In the rows, zero is written as 128.
The rows below come in pairs that one turn or mirror swaps. Which row does each named row swap with?
The rows were stretched afterwards, more along some directions than others.
sutal: [107 120 139 149 139 144 122 141 153  86 111 140 120 113 139 134 136  97
  99]
novul: [130 143 143 104 155 141  99  94 138 106 148 138 134 127 110 141 133 114
 149]
savan: [138 148 124 100 153 128  92 106 122 106 125 126 130 141 110 152 123 100
 150]
Mosu: [139 141 148 103 145 143  97  97 133 109 150 138 141 141  95 154 130  98
 151]
rida: [113 150 127  98 130 146 139  82 144 122 124 116 124 193 127 158 162 121
 190]
dese: [122 109 112 131 145 100 136 118 105 130 137 137 108 106 127  91 154 134
 104]
fup: [134 117 125 123 152 103 138 106  96 133 132 150 107 111 118  89 151 127
 106]
Kef: [160 108 120 114 127  88 150 135 121 154  95 136 106 163 133 162 145 140
 128]
Bamet: [105 146 139 102 121 150 133  79 145 114 143 116 123 186 135 155 149 149
 178]
gife: [110 122 137 136 136 152 127 138 161  91 111 140 117 117 127 127 140 101
  93]
temi: [167 108 124 107 122  94 142 121 125 160  96 121 105 183 130 176 148 134
 143]
kido: [162 105 125 107 122  85 143 114 118 154  92 129 108 174 129 165 151 140
 143]
nuveb: [134 106 137 122 122 140 157 101 123 101 112 142 126 202 101 141 127 118
 126]
nuben: [117 106 145 132 113 148 148  94 121  87 121 134 122 214 111 139 127 121
 135]
Gari: [122 123 144 143 137 139 113 140 160  95  98 146 129 114 128 142 130 100
  92]
Beso: [126  99 142 129 119 138 162  90 120  91 118 134 124 202 111 139 127 117
 138]
Tasul: [114 109 136 132 118 141 163  91 121  89 114 132 124 207 117 133 129 117
 141]
veta: [104 123 133 139 125 147 121 132 149  75 110 137 124 109 128 124 130  94
  97]
Gov: [123 113 112 125 143  99 128 119 104 130 136 135 108  94 130  89 152 129
 106]
val: [123 142 129  96 135 138 135  90 148 127 122 122 122 200 135 177 154 134
 194]
zevem: [160 104 123 114 119  87 141 115 112 155 102 125 109 175 141 166 147 142
 141]
nim: [155 121 123 111 131 106 117 113 108 116 133 149 146 110 103 146 170 141
 124]
deki: [158 108 123 119 122  91 147 129 128 164 102 137 109 162 135 163 147 128
 137]
Doza: [156 112 118 100 122  87 144 124 119 152  99 128 105 156 136 158 153 146
 133]
Dafug: [122 112 113 109 118 110 144  83 136 153 126 118 123 163 116 141 172 144
 184]
sab: [119 107 107 102 127 104 133 103 141 164 121 122 109 164 121 150 181 135
 172]
sobi: [116 120 111 128 147  97 135 123 107 134 135 152 117  95 125  88 158 136
 106]
Pemi: [158 111 125 113 126  89 139 131 117 148 101 140 108 167 136 167 142 141
 124]
kevut: [120 143 139  96 118 149 120  79 146 113 126 110 116 186 138 166 158 135
 175]
tokup: [134 141 150 121 150 140  93  97 123 118 148 122 130 161 118 152 121 101
 159]
Benis: [117 110 137 121 132 133 167 101 117 102 115 148 113 202 108 133 126 125
 128]
vurot: [114 102 134 119 124 146 173  97 128  92 120 141 119 204 104 127 144 124
 139]
dul: [135 149 143 105 147 144  93  99 120  99 123 127 133 146 112 138 122 110
 151]
Roki: [117 134 135 145 140 132 125 140 149  90  99 145 120 112 129 128 127 106
  87]
nad: [162 102 119 114 124  84 144 124 118 154  97 129 108 161 138 169 147 138
 130]
piz: [154 120 128 110 150 112 111 130 109 122 125 149 135 115 113 166 171 131
 136]
Duka: [113 136 128 100 128 143 134  90 143 118 125 115 122 169 143 161 164 133
 189]
suve: [123 120 113 125 147 106 136 118 105 133 135 145 116  94 118  87 152 131
 100]
Lun: [107 146 134 100 116 150 135  88 144 116 123 116 127 178 133 146 140 135
 184]
Tapak: [126 121 110 124 147  89 125 116 103 144 128 141 113 109 125  91 146 141
 105]
gato: [111 142 132 100 130 146 131  82 148 113 140 120 114 196 138 160 166 142
 189]
Fumiv: [127 117 119 128 150  98 140 116 105 138 123 146 107 103 125  89 147 141
  98]
Gug: [126 137 123 105 137 137  96  99 121 108 157 135 137 145  99 137 128 101
 152]
bire: [133 135 134 102 148 125  93  94 129 113 144 146 138 130 110 151 128 106
 151]
lim: [112 121 146 143 137 145 116 137 150  81 114 140 122 116 129 134 126  90
  96]
Pev: [141 129 141 111 142 135  94  92 124 111 143 128 139 146 110 150 130 114
 162]
zil: [123 145 129  97 126 141 146  82 129 113 124 109 125 172 133 155 149 115
 186]
fufin: [116 118 110 125 142  97 136 109 107 132 132 141 105 106 124  80 148 136
 103]

gife pairs with nuveb
Roki pairs with Benis
rida pairs with Mosu
nim pairs with sab

The rows below come in pairs that one turn or mirror swaps. Which row does each named row swap with?
The rows were stretched afterwards, more along some directions than others.
lep: [ 84 142 125 150  63 134 131  98 120 164 113 125  88 130 108 104 187 145
 123 125 149 102 103 124  93 185 185 151 119 140 156 107]
Guvu: [127 118 163 102 108 132 116  97  81 141 126 116 105 127 152 117 162 180
 175 158 155  99 132 134 109 176 155 149 133 128 145 149]
Sigod: [ 81 168 138 148  70 139 137 114 145 159 114 109  78 147 104  86 187 145
 103 132 155 116  83 122 108 165 176 151 126 128 171 115]
sosu: [ 98 146 125 133  96 145 108 136 141 123 101 128 100 158  88 127 153 128
 113 114 111 112 117  70 137 145 152 118 131 141 157 142]
Bal: [ 85 153 125 128  78 166 112 112 166 147  96 118 107 145 123  96 153 145
 119  93 124 114 142  84 110 129 161 137 137 135 159 136]
viseb: [104 120 106 131  97 148 125 107 105 150 112 103  80 162 124 119 121 154
 112 124 132 142 110 124 146 140 177 115  94  87 163 129]
mevit: [100 119 104 123  83 104 113 119 132 156 127 161 119 126  93 111 128 160
 113  80 145  97 105 123 115 109 163 160 107 114 129 107]
dimu: [ 78 113 124 159 124 154  96 108 147 150 143 117 110 108  83 100 167 158
  90 110 142 101  55  89 128 137 168 137  91 147 164 145]
Durud: [108 122 148 118 102 122 113  77 113 135 115  99 111 129 155 108 161 168
 170 146 139 111 106 128 123 160 159 140 136 112 154 163]
bibud: [ 88 107 155 138 126 155  98 106 136 153 146 110 102 116  92 113 165 158
  99 131 147  95  59  82 121 153 183 136  85 137 172 149]
bomo: [116 123 144 125  88 108 112 117 137 154 141 154 117 135 131 100 149 154
 137  97 128 108 125 104  84 130 148 133 124 111 154 138]
sukos: [ 94 149 129 153  87 144 132 118  97 146 114 124  83 143 122  90 203 150
 113 122 149  93 118 130  75 185 154 125 129 148 163 123]
fif: [ 87 156 133 131  70 117 139 120 111 170 110 124  79 122 102  85 186 166
  97 132 180  95  91 118  70 176 169 150 132 140 178  93]
Goge: [ 76 148 106 135  87 130 127 151 119 149  96 156  85 139 116  79 145 170
 135 116 141  96 130  82  72 185 171 105 152 147 168  96]
zuk: [111 119 143 121 111 132 107  89 122 132 117 116 105 146 159 129 154 169
 165 138 126 107 117 136 139 163 159 146 100 130 145 170]
migag: [123 128 142 124  84 145 132 129 139 155 141 140  99 138 102 109 161 148
 158 116 103 110 149 106 122 170 170 132  98 160 153 137]
dev: [ 96 156 142  99  85 133 114 149 137 163 101 183  95 142  96  96 133 178
 133 101 154  69 147  55  79 171 170 124 129 165 170 102]
lef: [102 115 124 118  91  96 104  92 125 154 128 163 102 148 129 113 153 165
 131  80 126 115 133 122  85 114 159 137 112 115 145 144]
nalop: [ 85 144 123 129  84 157 105 119 170 156  94 128  97 130 102  95 159 173
 133  93 117 104 138 107 145 126 164 145 121 126 151 137]
rivo: [ 72 150 116 160  87 156 124  91 119 139 122 122  62 145 105  73 195 148
 102 105 150  98  86 115 103 179 180 117 112 141 171 138]
nada: [120 131 123 143 144 156 116 150 141 123 110 110 106 149 104 109 147 126
 127 108 111 107 133 103 130 168 133 106  79 139 141 152]
masov: [130 116 146 112 113 133 116 116 159 152 140 130 106 126 113 125 155 160
 134 113 111 108 112  93 124 132 183 132 104 147 168 130]
Sor: [121 117 121 107 106 166  82 146  99 159 117 134  74 110  87 112 142 135
 130  98 171  93 135 101 115 155 167 124 114 140 145  91]
gisu: [112 123 129 125 138 128 124 144 126 126 109 104 116 124  98 112 144 124
 118 131 136 114 122 126 150 176 147 126  98 124 136 119]
fam: [111 154 135 116 129 144 106 131 126 131 151 129  91 159 159 109 139 144
 138 125 142 118 153  99 111 148 162  89 117 103 133 139]
gesip: [ 83 135 130 130  88 136 126 148 130 153  92 157  98 145 122 101 138 163
 138 134 151  88 140  73  98 184 180 129 146 141 158 104]
mes: [ 99 141 126 147 130 152 114 146 162 128 118 110  97 133  92 107 142 118
  96  98 117 131 100 111 150 120 152 104  95  99 147 131]
fipo: [ 79 123 132 136 125 165  80 114 139 149 151 136  89 117  88 103 171 167
  89  99 153  93  64  79 113 128 167 131  77 149 151 155]
tiko: [114 139 126 152 132 129 114 148 146 119 111  95 117 151  98 110 147 118
  97 122 107 116 117 110 137 156 146 112 110 124 163 133]
ruki: [ 95 145 127 107  87 120 120 139 135 149  90 155  85 139 119  99 145 180
 136 120 148  78 125  81  85 171 170 126 132 153 168  94]
fofo: [135 118 137 126  95 129 121 115 146 154 120 144 105 128 115 125 186 174
 149 123 103 104 133 111 124 145 169 168 108 153 155 136]
Mafiv: [132 134 133 131  83 120 141 110 150 154 121 137 108 131 109 112 160 158
 158 116 118 130 131 125 128 139 167 151 127 136 130 110]
moz: [116 136 154 137 106 140 115  78 113 145 114 112 106 134 154 109 177 178
 163 146 132  96 111 123 130 181 164 154 122 124 152 172]
zap: [123 101 149 114 107 122 129  84 122 128 111 118 138 145 166 128 160 166
 187 145 120 100 134 130 105 174 148 162 120 141 142 167]
zoden: [124 145 102 119 115 182  89 163 103 129 131 106  73 130 117 121 134 126
 135  97 165 111 143 120 138 143 141 108 103 128 131  98]
vabe: [ 84 142 112 131  96 163  97 118 158 150 104 125  87 126 118 100 153 160
 125  95 118 116 137  91 116 124 170 126 135 118 139 144]
gim: [111 132 101 119  92 154 114 103 127 146 107 111  93 140 116 108 123 140
 125 124 122 138 111 106 129 117 171 107  99 104 149 131]
Vos: [126 106 132 108 120 172  93 163 112 122 125 107 115 127 124 122 140 119
 156 120 153 108 144 114 131 143 131 137  90 151 131 114]
vopo: [113 102 139 124  99 115  96  95 138 157 137 164  98 147 129 110 156 152
 143  90 112 101 122 103  88 114 165 127 118 104 146 161]
Mepum: [123 135 125 132  82 123 131 114 155 151 123 129 117 128  93 111 153 161
 140 114 114 116 134 118 137 157 170 153 103 161 148 112]
gam: [110 102 123 141 145 127 130 156 123 124 115  96 116 129 104 129 147 138
 114 137 114 111 112 121 137 155 144 122  97 114 146 120]
saz: [115 159 121 122 121 153  89 168 134 121 126 125  87 161  93 123 143 114
 108 118 109 127 134  90 155 122 140  86 111 120 175 133]
Kel: [ 98 166 132 118  92 146  86 149 135 136 128 130  74 146  72 109 140 123
  99 104 118 112 113  86 147 133 152 108 107 128 176 133]
pof: [113 148 124 129 107 148  99 154 131 135 124 118  70 156  97 121 162 124
 109 105 115 129 118  86 141 117 141  95 114 120 153 133]
Kogi: [114 163 117 127 111 160  78 152 144 120 130 128  68 164  99 120 154 120
 113 105 106 124 121  86 134 106 145  87 116 122 168 147]
zud: [112 107 143 137 116 126 124 100  79 118 117 106 119 143 161 113 163 178
 154 145 135 104 132 126  99 179 154 147 125 160 145 161]
Puvez: [ 82 156 128 116  85 156 111 119 164 131 118 127 105 140 118  81 135 167
 133  95 122 125 143 109 120 121 147 127 130 119 149 136]
bul: [125 111 142  93 127 164  72 153 101 134 135 122 104 115 106 114 154 134
 157 121 144  82 147 102 106 164 150 112  95 138 150 117]
zuve: [103 168 123 115  97 139  90 143 144 129 119 128  70 157  79 120 148 131
 102 103 126 117 111  80 150 116 162 117 111 139 179 132]
Tam: [115 114 139 127  91 130 124 112 147 166 132 120  96 122  93 117 156 163
 129 120 115 101 121 106 115 162 187 156 117 153 156 120]
paf: [ 64 151 121 138  64 137 136 131 144 156  98 149  75 144 116  91 137 160
 145 114 133 109 132  87  74 167 191 122 144 140 166  89]
notez: [123 152 114 120 129 157  96 152 140 121 143 118 105 160 147 129 128 151
 127 116 130 138 139 102 149 109 151  97 102 102 110 144]
zini: [127 117 145 127 115 125 128  89  83 115 111 103 109 149 175 128 177 184
 176 150 123 104 150 145 102 186 145 155 131 142 141 165]
rugu: [113 123 110 147  89 119 115 105 122 154 126 164 108 134 122 103 155 156
 143  91 115 102 129 130  94 119 143 134 136 113 151 130]
zelo: [ 79 109 140 148 119 155  92 112 142 152 146 126  92 139  95 126 168 175
  80 109 146 103  70  87 131 135 168 146  84 126 152 162]
keb: [123 131 115 113 139 163  97 142 115 113 155 110 108 143 151 126 135 151
 141 135 139 129 153 125 129 114 151 107  97 103 106 125]
Vot: [116 115 130  90  90 101  97 103 130 146 131 169 118 137 108 109 136 161
 129  94 140  89 130  98 101 108 153 126 105 122 141 134]
lut: [118 128 128 122 117 184  86 142 108 133 132 117  82 111 111 101 146 129
 146 107 163  93 132 131 126 148 143 126 111 140 133  95]
Bekim: [ 99 113 101 125  92 132 127  96 115 152 113 104 104 143 121 114 125 163
 119 134 157 130  90 125 129 131 183 144 103  95 141 117]
zumop: [ 83 138 131 160  80 140 149 111 108 141 116 106  69 154 128  82 183 147
  98 123 148 116 106 121  70 171 178 130 123 140 186 121]
Lirar: [108 107 126 113  90  98 116 104 141 141 132 152 121 142 130 112 147 157
 132  94 127 109 113 137  98 105 148 142 114 110 150 135]
gal: [ 84 155 145 104 101 146 104 146 146 151  89 169  91 143 102  99 147 167
 128 103 139  79 131  74  97 164 171 114 121 150 158 118]
Bam: [122 129 132 128  82 127 132 113 150 158 137 127 103 117 113 123 166 161
 160 122 104 109 125 124 128 144 179 164 106 152 138 120]
Zul: [121 132 125 131 127 170 102 151 128 126 111 103  99 114 117 107 140 104
 139 126 148 111 137 103 118 147 148 133 116 146 156  97]
delu: [ 78 162 129 129  86 135 124 151 113 144 108 156  80 160 118  91 141 162
 128 109 161 108 135 100 113 182 169  99 119 133 157  91]
susa: [135 124 138 126  91 122 131 127 142 151 127 139 120 132 108 134 170 161
 160 108  99 100 147 122 122 151 166 163 103 171 136 129]
mubim: [ 88 147 122 108  83 148 103 103 178 159 109 137  80 138 115  89 157 178
 127  86 132 112 123  97 125 101 169 131 131 124 155 141]
sefit: [112 118 144 139 129 132 117  81 100 123 105  98 111 166 169 114 168 169
 146 134 113 107 125 128 120 186 155 140 117 142 166 181]
zazak: [ 98 126 130 113  73 133 105 105 135 160 136 182  90 144 106  84 145 142
 123  81 137  98 122  99  99 113 161 123  99 121 151 153]
Rofev: [ 82 143 114 129  96 156 105 122 172 156 106 132  89 124 108  96 157 165
 135  96 117 108 135 100 132 114 169 148 126 118 148 139]
bupa: [112 113 126 113  78 104 113 103 132 148 131 165 110 146 131 115 153 164
 143  80 119 103 138 125  77 115 165 134 120 116 149 139]
Netem: [106 117 114 131  96 141 125  96 128 148 113 112  88 169 135 117 128 150
 121 132 123 145 107 112 140 122 187 132  98  82 160 143]
zapu: [ 95 153 121 157  94 138 126  97 130 149 110 115  78 144 115  89 194 152
  99 123 158 110  69 132 102 158 164 132 131 118 172 130]
Tid: [106 141 128 129 129 167  72 114 102 135 143 135  69 167 141 117 150 158
 129 109 142 127 153 106 127 156 180  67  98  98 119 153]
vam: [130 127 142 128 138 181  96 148 106 122 132 112  86 138 129 112 153 121
 151 111 144 118 156 126 145 141 133 129  93 128 144 118]
Dizil: [101 136 120 121  99 128 129 135 126 153 100 142  97 148 106 115 149 179
 160 119 141  92 151 114 106 167 167 136 131 136 140  92]
fevum: [111 119 100 135  98 137 125 108 106 153 111 106  99 151 124 112 122 152
 127 125 133 139 112 103 129 147 176 101 109 100 158 131]
baru: [116 126 127 126 130 180 105 146 121 122 130 100  81 124 142  93 147 121
 167 105 141 117 131 126 105 150 143 122 107 139 141 121]
ronaf: [ 70 148 132 117  73 160 102 115 167 169 101 135  86 130 101  73 154 164
 119  86 132  95 122  87 113 129 180 132 138 133 179 140]
retu: [117 134 131 127 127 149  99 106 148 125 133 119 101 149 143 111 155 161
 151 119 121 115 145 104 138 125 172 106 120 106 119 158]
muf: [120 165 127 126 119 158 101 172 138 115 121 129  94 174  94 129 141 115
  99 111 114 127 142  83 157 122 127  91 102 125 157 141]
Zipo: [ 80 155 116 145  74 157 117 106 148 158 119 123  62 132 112  87 179 134
 114 112 147 107  86 127 103 151 180 131 101 133 162 123]
zar: [109 127 131 140  91 115 126  96 144 162 124 126  88 134 114 119 158 171
 117 112 111 123 115 104 116 159 186 152 115 162 176 137]
Sib: [ 83 121 154 147 124 166  90 108 146 152 145 134  91 139  86 106 172 158
  91 103 143 108  77  82 120 136 179 142  80 131 155 162]

Vot pairs with Tam
migag pairs with lef
bibud pairs with Bekim
ruki pairs with lut
Zul pairs with gesip
nalop pairs with Kogi
rugu pairs with fofo
keb pairs with gam
Durud pairs with Sigod
gisu pairs with fam
sukos pairs with zini

